One turn sends every row of this set to another row. A few are shown first. Where does it send the rows asked after them?
Q584: [ 13   7   2  11  -7  17 -17   5 -21  37 -14  22]
Q615: [  6 -11  19  11   9  10   1   1  -7 -33  -8 -31]
Q905: [  7 -10  -5  13   3  -7 -23   0  -9   1   5  37]
Q330: [-15  -1  21   9  -3  23   1   9   7 -24 -20 -38]
Q73: [ 23  21  16  -1 -17  23 -32  18  12  40  -5  -4]
Q178: [ 18  10 -13   4   3   0 -41  21  37 -16  -7   6]
Q971: [ 20  19  11  -6 -25  27 -37  17  17  29  10  -8]
Q655: [ -1 -13  21   9  -2   7  16  -1   8 -19  -5 -33]
Q804: [-15  -8  19  18   4  18   0   9  -1 -27 -21 -32]
Q377: [ 23   6  11   2 -18  22 -21  -9  -8  36 -10  21]
Q97: [ 14  -3   2  -2 -19  30 -10   4 -22  34 -25   3]
Q404: [ 25  20  19  -6 -24  22 -40   8  25  25  -6   6]
Q872: [  7 -11  30   2  -5   6   7   9   3 -32  -4 -29]
Q583: [  6  12 -13  19   7  -1 -31  13   2   3 -11  38]
Q206: [ -3   5 -19  16  -2   7 -28   5  -6   2  -1  38]
Q317: [ 12   5  -1   4 -17  27 -18   0 -21  36   0  15]
Q376: [-18  -9  19   9  -6  12  16   4   8 -23 -16 -26]
Q782: [  0  12  21  -8 -29  23 -33  20  27  30   0  -7]
Q221: [ 15  26   1   6  -3   5 -46  27  34   7  -3  11]
Q745: [  8   6  -9  15  -3   6 -26  -9   3  11 -13  41]
Q160: [  6  21  -7   5  -9   9 -48  22  31  -6   8  16]
Q474: [  5  -9  25  14   5  14  -3   8  -2 -27 -10 -41]
Q399: [  8  -5  21  -4 -24  21 -19   7 -25  30  -5  16]
Q664: [ -6 -11  18  19   6  16   4   3   0 -19 -13 -40]
Q37: [ -6  -5  11  16   9  11   4   0  12 -27 -10 -38]
Q310: [ 23  13   7  -9 -20  26 -30  19  29  26 -10 -24]
Q355: [ -5  -7  26  14   3  17  -7  14  -2 -34 -17 -33]
Q926: [-10  -8  29   3 -10  11   5  14   3 -36 -16 -21]
Q871: [ -2   7  -5   9  -2  -5 -36  13  43   0  10  12]
Q150: [ -3  -6  28   5  -3  21  -1  10 -12 -30 -19 -30]
Q809: [  8  -6 -18  11   4   4 -21   7 -14  -8 -22  33]
Q961: [ 10  20   0   7  -9   7 -45   9  36   0  -9  26]

Q745 turns into Q377
Q871 turns into Q905
And these:
Q97 turns into Q310
Q376 turns into Q655
Q664 turns into Q474
Q317 turns into Q971
Q37 turns into Q615
Q584 turns into Q73

One turn sends every row of this set to another row. A few are shown first. Where does it send the rows asked after them?
Q177: [-30 -16   4   4  27 -14   3 -12 -17   3 -11   2 -11  21 -16  -1  29  32
 -11  -9  12]
Q775: [-33 -16   3  -1  21 -15   1 -14 -13   3  -7   7 -12  28 -18  -8  26  32
 -10  -9   7]
Q145: [-30 -15   3   1  19 -10   1 -11  -8   0  -3  10 -11  32 -24 -13  25  30
 -18  -7   9]
Q40: [ 15  13   7 -10   3  38  21  12  13  16  29 -11  20   9  12  41  -2   7
   9 -14   1]
Q758: [-31 -16  11  -3  16 -17   9 -14  -8  10   1  12  -7  33 -31   0  25  19
 -18   0   9]
Q639: [-25   9  -6   2 -10   2  -3  11  12  17 -17   0 -16 -17  51  33   7  12
   7  21   0]
Q531: [  9  41   5 -21 -22 -10   2   5  17  -3  26 -11 -27   3   5   2  -3   1
  28   0   4]
Q521: [  5   6   1  14  21   9   1   7  40  -5  -9  24   9 -18  11   2 -31 -14
  -9   2  -7]
Q447: [ 18  42   6 -12 -21   2   4  12  24  -7  31  -9 -23   7  -4  -3  -3  -5
  12   5  13]
Q512: [-25 -15   4   8  24  -5   4  -8  -9  -2  -4   8  -9  28 -25  -9  27  27
 -23  -5  16]
Q688: [-31  10  -9 -13 -27  -1  -8   8  24  16  -6  13 -20   2  43  14  -2  13
   5  21 -15]
Q990: [ -9  10  -5  16 -18  28  -1  24  34   5   0  13 -10   1  26  12   4  -1
 -29  32  14]
Q965: [ -2   6  -1   3  12   1  -2   4  42  -3  -6  29   6 -10  11  -6 -36 -11
  -3  -1 -18]
Q632: [ -6   4   1   5  24  -8   0  -1  28   2 -18  17   6 -28  24  12 -30  -6
  13  -4 -16]
Q12: [-34 -17  10  -4  18 -22   9 -16 -13  12  -4   9  -8  29 -26   6  26  21
 -11  -2   7]
Q27: [ 11  40   6 -15 -11 -13   4   6   6   0  17 -21 -26 -10  13  16   2   2
  34   0  11]
Q453: [-26 -17  11   4  20 -13  11 -11  -8   8   0  11  -5  31 -33   3  27  16
 -23   2  16]
Q129: [ 14  13   6 -14  -4  40  19  13  20  15  35  -5  19  19   6  31  -7   5
   5 -13  -4]
Q494: [  7  12   4 -24 -10  32  17   8  19  18  36  -3  15  22  10  29  -9   9
  13 -16 -13]
Q124: [-21  11  -8  -4 -31  15  -7  16  37   8   5  21 -16  14  28   1  -4   5
 -17  27  -6]
Q60: [  3   5   2  15  29   3   2   5  30  -2 -17  17   9 -29  19  13 -27 -11
   1  -1  -5]
Q525: [-11   9  -4  19  -4  20   2  21  19  10 -14   0 -10 -18  40  31  11   3
 -15  28  18]
Q209: [-31 -17  12   2  24 -20  11 -15 -16  12  -6   5  -6  23 -24  11  29  20
 -13  -1  13]
Q46: [  4  12   5 -25  -5  25  17   5  12  20  30  -9  14  14  17  37  -6  12
  23 -18 -14]
Q910: [ 25  42   8   1  -9   8   8  16  18  -8  25 -16 -19  -4  -2   7   3  -8
   8   7  26]
Q217: [-26 -17  12   7  25 -14  12 -12 -13  10  -5   6  -4  25 -28   9  30  17
 -20   1  19]
Q256: [ -9   5  -1  -3  14  -9  -3  -1  34   1 -11  25   3 -15  19   1 -35  -6
  11  -4 -24]
Q62: [-25 -16   4  11  29  -8   5  -9 -14   0  -9   3  -9  21 -20  -2  30  29
 -19  -6  18]
Q699: [ 20  41   9  -1  -3  -1   8  11   8  -4  16 -24 -21 -16   8  20   7  -4
  22   4  25]
Q99: [  9  12   6 -16   3  29  19   8   8  19  26 -14  17   6  18  45  -2  10
  20 -17  -6]

Q217 turns into Q453
Q965 turns into Q256
Q27 turns into Q699
And these:
Q688 turns into Q639
Q62 turns into Q512
Q46 turns into Q99

